One turning vector, and how many ticks it has turned:
The counts run from 0 to 1035.
[ 21  10   3  -2  -1  -6   9  -9  -8   2   1  -4   4  -7  10   4 -14  -6
  -2  -9 -13 -10  11 -12  -7   8  -2 -12 -18  -2   0 -16  12   1  12  10
  -7   3  -1  -2   4   2  -6  -7  -3   3  -5  -4  -1   0  -3  -2   0 -12
   2] => 492
[ 17  -1   7  -9   3  -4  -5  -4  -1  14  -2  -1  -1  -2   4  -7  -4 -10
   5  -8  -9  -3   7 -21   7   5  -7  -4 -11  -2  11  -1  13   2   6  10
 -11  -1   3   4   3  -4 -14   1 -13  -4  -5  -3  -3  -6  -9  11   7 -17
   6] => 959
[ 15   5   0  -6   3  -8  -6  -2  -4   0   3  -6  -2  -3  -3 -13  -3 -11
  -1  -4  -2  -7  -1 -12  -5   5  -2 -11  -7  -8  10 -16  13  13   3   4
  -9   2   3  11   8   4 -17   2   2   9  -1  -4 -13   3  -3  10   7 -12
   4] => 696
[ 12   5   0 -14  -4 -10  -3   5   2   0   8  -3   4  -8   3 -12 -19 -11
   3  -1 -11   1   4  13  -7   6 -10  -3  -7  -4  10 -11  13   5  16  -1
  -7   0   0   3 -12   9  -3   7  -9   7   0   1  -8   0   4   5  11 -13
   2] => 519
[ 18  17   3  -6  -7  -1  -6  -3   5  -3  -5  -4  -3 -10   3  -3 -12  -5
   0   2   6  -6   7  -4   3  14   2   9  -8  -3   5   5   9  11   8   9
  -5  -2   4  11 -16   7  -8  -5 -19   5   1   1  -1   2  -8   7  -4  -5
   2] => 225
[ 17  11   5 -12   4   1  16  -4  -3  16   9  -1  -1 -10  10   0 -13 -10
  -3   3 -13   1   1 -14  -6  10  -6   2  -8   3   1  -6   5   0  15   2
  -9  -1  -1  -5  -8   3   0  -3   0   9  -1  -1  -5   1  -6   0  14 -15
   6] => 668
[ 17   6   0 -14   6  -6  -7  -6  -3  -4   7   2   3  -4   0 -10  -7 -11
   3  -6  -6  -5   0   5   4   5 -13  -9  -4  -8  11  -9   9   4   0   6
 -12  -3  -3  -1   0   5 -24  -1  -8   9   0  -1  -8  -4  -9  -3   3  -9
  10] => 640
[ 14  11  13  -3  -7   1   2  -1   7  15   4  -2   5  -5  -2 -10 -12  -3
  -1  -2  -9   5  -2  -9   3  15   1  11  -8   3  -1  -6   9  -2  19  11
  -3   2   4   6 -16   8  -2   2  -6  -3   5 -10   5   2  -2  10  11  -3
   7] => 897
[ 25  13   2  -1   2 -11   6  -9   0  -1   1 -16  -3  -3   5   3   5  -3
  -8  -8   3  -9   7 -16  -6   6   4   0  -1   9   3 -12   7   3  23   3
  -1   1  -1  -8  -3   1  -8   3  -1   3   8   5   3   4 -10   6  -4 -16
  -1] => 96
[ 10   4  10 -14   3  -8  -2   3 -10   3   6   9   6  -4   6 -12  -4  -9
   3  -2  -9  -2  -1   7  -6   3 -14  -6  -6  -3  15  -9  10   3   5   9
  -9  14   3  -2   3  11 -18   4  -3   4   2 -10 -14   3  -3  -1   8  -4
   8] => 993
[  8   4   7  -4   5  -6   4  -1   5   9  -4  -5  15  -5  -5  -9  -4 -10
 -11 -10  -5   3  -4  -5   0   8  -3  -3  -5  -5  -4 -15  12  -2  17  20
 -10   9  -9  -8 -16   8  -8   0  -7  -2   1  -6   4   0   2  13   0  -2
   7] => 368
[ 16   5   6  -3   3  -2  -1  -7  -4   4  10  -5   2  10  11 -15  -7   0
 -10  -2   0  -8   1   0  -2  12  -5  -3   0   8  13  -4   8  -1   7  -3
 -11 -12   2  -4   3   3 -24   5  -7  11   6   8  10 -13   1  -4   2 -13
  -1] => 739
[ 17   8  -5 -10   3 -14  17  -5  -3  -5  14  -7   2  -9   6  -1 -18  -9
  -4   7  -3  -4   4   3  -4   8  -5  -3  -6  -6   8 -11   5   3   7   4
  -2  -2   0  -4  -8  11  -1  -4  -2  21  -6   5  -5   0  -1  -2  -3  -8
   3] => 289
[ 24   6  -3 -11   4  -1   2 -11  -2   0   3 -16  -2   1   8   3  -1  -3
  -3  -4  -8  -6   9 -16  -5   2   7   0   0   9  10 -11   8  -3  13  -2
   3  -2  -5  -6  -2  -4  -9  -5  -6  -5   1   8   4  -5 -11   3  -4 -22
   7] => 95
[ 23  14   8   3   1   5   4  -2   8   8   9  -9  -3  -7  -3  -1   1  -1
   1  -9  -4  -3   4   3   5  12 -11  13   1   0  13   4  17  -7  11   8
   0   3   5  -3 -12   5   1  -9  -9   1   8   1   8   1  -8  10   3 -13
   9] => 561
[ 13  10  -2 -19   2  -2  -4   4  -5   4   3   0  17  -8   5  -4 -10  -6
 -11   4  -1  -4   3   5  -9   3  -1  -6  -6  -1   3 -14   9   7   4   3
 -21  -7  -1  -2  -5   9 -12  -2  -3   8  -1   6  -3  -6  -2  -2   3 -13
  12] => 816
[ 17   3  -2  -8   5  -4   1 -10  13   4   5 -10   0   7   1  -9 -11  -3
  -2   6  -2  -3  -4  -7   5  10   8   4  -4   2   8   0  12  -3   3   0
  -6 -15  -3   9 -13   9 -10   0  -8   9   0   8   8  -6  -6   9  -2 -20
   9] => 512
[ 18   9   3 -14   9   0  -5  -4 -10   1   0  -3  -4   0  10  -5   4  -5
   3  -6  -5  -3   2  -4 -11   9  -3   1  -4  -3  14 -13   4   0  20   7
   9  11  -9  -9   2   4 -16  -5 -12 -16   5   3  -3  -4 -12  -2  -6  -4
  11] => 827
[ 23  16   3  -3   0 -14   4  -6  -7 -10  11  -6   4  -9   0  -1  -6  -5
  -2  -6   6 -12   7   6   3   6 -10  -2  -2  -9   8  -8  14   7  11   4
  -7  -1   2  -7  -2   9 -14  -1  -6  22   5   4   0   2  -2  -5  -8  -5
  -1] => 58
[ 17  -2   5  -3   6  -5  -5  -8  -1   0   6  -4  -9  10  11 -14  -7  -1
  -2  -3  -4 -16   4 -10   0  16   1   1  -3  -3  13  -6  10  -3  13  -1
   7  -3  -1   0   7   5 -17   2 -13   2   1   8   3  -5  -6   2   2 -15
  -5] => 508
[ 19  -3   3  -5   5 -15   7 -10  -3  -1   1  -9   9  -2   8 -16 -12 -12
  -6   5  14   0  -1 -13   0   5  -1   1  -7  -5   5  -5   3  15  11   7
  -1   0   0   9  -7  12 -11   3  -9   9  -4   0   0  -1  -2  13 -10  -8
  -4] => 400
[ 19   4   6 -15   3   1  14  -3   0  17   9   0   4  -5   9  -7 -13  -9
   2  10 -16   0   1 -11  -2   9  -4   0 -12   5   5  -6   6  -4   5   8
 -11  -5   2   4  -9  -1  -5  -5  -4  -1  -6  -3  -1 -10  -4   2   8 -13
  12] => 667
[ 15  -6  10   7   1 -10  -4  -9   6   1   4 -11   2  -3  -4  -9  -5  -9
   5 -11   8   4   0  -1   2  11  -5  12  -3   2  11  -1  19   3  20  10
   3  13   6  -1  -4  11  -7   6  -7   3  10   4   0   7  -3  16   5 -10
  -3] => 334
[ 13  -4  -1 -19  10   1  -4   3  -4   5  -4  -3   7   2   7  -3  -9  -3
   0   4  -3  -2  -5 -12   2   4   5   2  -8  -3   1  -7   9   4   3  19
 -16  -5   1   8 -12   4 -14  -7 -14   5   3  -4   6 -14 -13   3  -5  -7
  15] => 77
[ 11   8   4 -13   6 -11   4  -1   0  -2   2 -14   6  -8  -1   2  -4  -5
 -14   1  -2  -6  -3 -14   0   2   3   9  -7   0  -7 -17   3   2  23  16
 -10   5  -2  -1 -19   8  -3   2   3  10   5  -1  -2   8  -7   3  -4 -11
   8] => 251
[ 13   9  13 -14  -2 -13   4  -3 -11  -3   2  -8   4  -8   7  -1  -6  -3
  -1  -5  -7  -1   5  -4  -5  -4 -12  -9 -20   1   4 -13   6  -2  20   9
 -19   1   4  -1  -1   1 -11   6   4   7  -4  -8  -5   5   0  -8  -4  -7
   5] => 24
[ 19   0  11 -17  -3   0  -3   2  -1   9   3  -4  10  -3   6   3  -7  -8
  12   4  -1   5   6  -2   1   5  -1  16 -10  -6  12  -2  14  -6   5  17
  -4   9   3   0 -10   5   1  -8 -10   1  -3  -5  -3  -4  -3   9   1  -3
  13] => 258
[ 17   1   5   5  -3 -10  15   3  -6   3  15 -11  -2  -6   6 -12  -6  -4
  -2  -5   3   3   4   3  -3   5 -20  -2   0   1  15 -11   7   5  11  10
  -8   2   6  -9  -7   4  -4   0  -3  14   1   3  -4  -4  -1   9   5  -9
  -2] => 1027
[ 15   4   3 -11   2 -12   8 -14  -2  -5  -1  -7   7   1   7   7  -8 -11
   4   3   1   0   2 -13  -4   4  15   2  -9   3  -1  -9   5   6  19  10
  -1  11  -5  -4  -8   4 -12  -1  -5   9   9  -5   4  -2 -12  10  -6  -7
   4] => 719
[ 13   1   3  -7   5   5  -8  -7   2   7  -9  -7  13  -3   5  -4  -6  -2
  -2  -5   0   1   0  -9  -4  10   9   0  -8   2  -2  -9  15   4  15  10
 -17  -3   1   1  -3   1 -13  -2 -12  -6  11  -2  12  -7  -8   4   0 -12
   8] => 661
[ 14   5   2 -10   1  -2   0  -3   3  -4   6 -18  -8  11   1   1  -6  -2
   5   3  -7  -1  -3 -16   0   3   8   0  -5   7   3 -20   9  -1  12  11
  -5   2   6   5  -4   1 -11   3   2  12  13 -13   4  -3  -7   9  -5 -13
   7] => 774
[ 12   2  10  -5  -6  -7  11   1 -10   2   9  -2  11  -6  11 -12 -10  -3
  -8  -4 -11  -2   1  -2 -11   3  -9  -3 -14   2   4 -20   6   1  15  11
 -13  11   3  -3  -2   8  -3   3   2   6   2 -11  -5   4   4   4   6  -3
   3] => 140
[ 32   8   9   2   2  -3   7 -15  -1   3   6 -13  -3  -6   6  -2  -5  -7
   9   2   8   4   1  -3   3  10  -4   8  -9  -3  16   4   7  -2   1   3
   6  -1   6   5  -2   4  -8 -10  -3   3   1   3   5  -1  -9   6  -6 -12
   8] => 792
[ 17   8  -2 -15  13   4  -4  -2  -5   0   1 -10  -1   4   6  -4   1  -3
   0  -2   4  -1  -6  -4  -6  11  -5  -4  -7  -5   8 -13   1  -3  11   9
   1  -7 -12  -8  -5   6 -16  -7  -8  -3  -4   9   2  -6  -7  -2 -13 -16
  18] => 474
[ 10  14   2 -11   8  -7  14   2 -11  -5  11  -4   6  -2  -3  -3   1  -5
  -6  -3   0   1  -3   7 -10   4  -8  -5   5   6   9 -16  11  -2  20   9
  -8  11   0  -7  -1   7 -11   5   7  12   9  -7   4   1   0   3  -5  -4
   9] => 592
[  7  11   1  -4   1  -7   0  -1   8   6  -3  -1   2   4   4 -15  -9 -12
 -13   4  -4  -7   2 -12  -3  17  -5   1  -4   0   7  -1  -1   2   9  11
  -5  -6 -10   3 -18   9 -17   3 -14   4  -9   8  -7   0  -2   8   1 -17
   3] => 573
[ 25   5  16  -8   1  -6  14 -16  -6   7   9  -8   3  -4  11  -3  -7  -7
   0  13   6   7  -4  -6   1   9  -3  11  -9   6   7   1  -3  -1   8   4
  -4   3   5  -5  -9   6 -10  -4   3   8   2  -3   5  -3  -7   2  -2  -4
   8] => 439
[ 17   6  13  -3  -7  -9  10  -5 -14   9   6  -6  -1  -3  12  -8  -5  -8
  -4  -1   4   4   6 -14 -11   5 -11   1  -8  12  14  -9   1   3  14   3
 -14   8   9  -3  -1   0  -9   8   2   4   4  -5  -6   4   5   8   6 -12
   6] => 498
[  7   6  -2 -19   7  -1  -7   6  -9   7  -1  -3   5 -15   4  -8  -7 -13
  -6   0  -3   4  -1  -3  -9   6 -16   0  -4  -2   0 -13   2   9  14  10
 -23  -2   0  -1  -8   8 -13   6  -3   9   0   5 -10  -1  -3  -2   4  -9
   8] => 932
[  8  -2   2 -12  -1 -10  16  -3  -4   5   5   1   6   4  16  -4 -17  -5
  -1   4 -12  -5   8 -12 -12   4   2  -5 -15   4   6 -12   8   0  14   8
  -6   3   1   1  -4  -3  -4   1  -8   3  -6  -7   1  -5  -1   5   1 -14
   3] => 723
[ 19  10   9  -9  -5   5 -16  -5   4   7  -5  -8   4  -1  -2  -3  -6  -7
   5  -2 -10   4   0  -6   6   4   9   3  -7   6   6  -7   7   5  12   8
 -13  -5   1   4 -11   3 -18   1  -8  -2  12 -15   5  -8  -6   8   5  -7
   9] => 545
[ 13   4   4  -2  -2 -15   5  -7  -4  -6  10  -4  -3   2  10 -15 -15 -11
  -4   7   3  -6  -1 -14  -4   9  -5  -7 -16  -2  11 -12   0   4   4   5
  -7  -1   3   9  -3   8 -16   5   0  16  -5  -6  -7   3   3   5  -4  -9
  -2] => 344
[ 18  11  -3  -5   9 -11   5  -5  -5  -3   6  -6  -2  -5  -3  -9  -4 -11
  -3   2   4  -5  -4 -14   3   5  -3  -8  -5 -11  11 -12   9   7   2  10
  -3   3   2  12   4   6 -17  -4  -2  16  -2 -12 -11   0  -3   8  -6  -6
   5] => 697
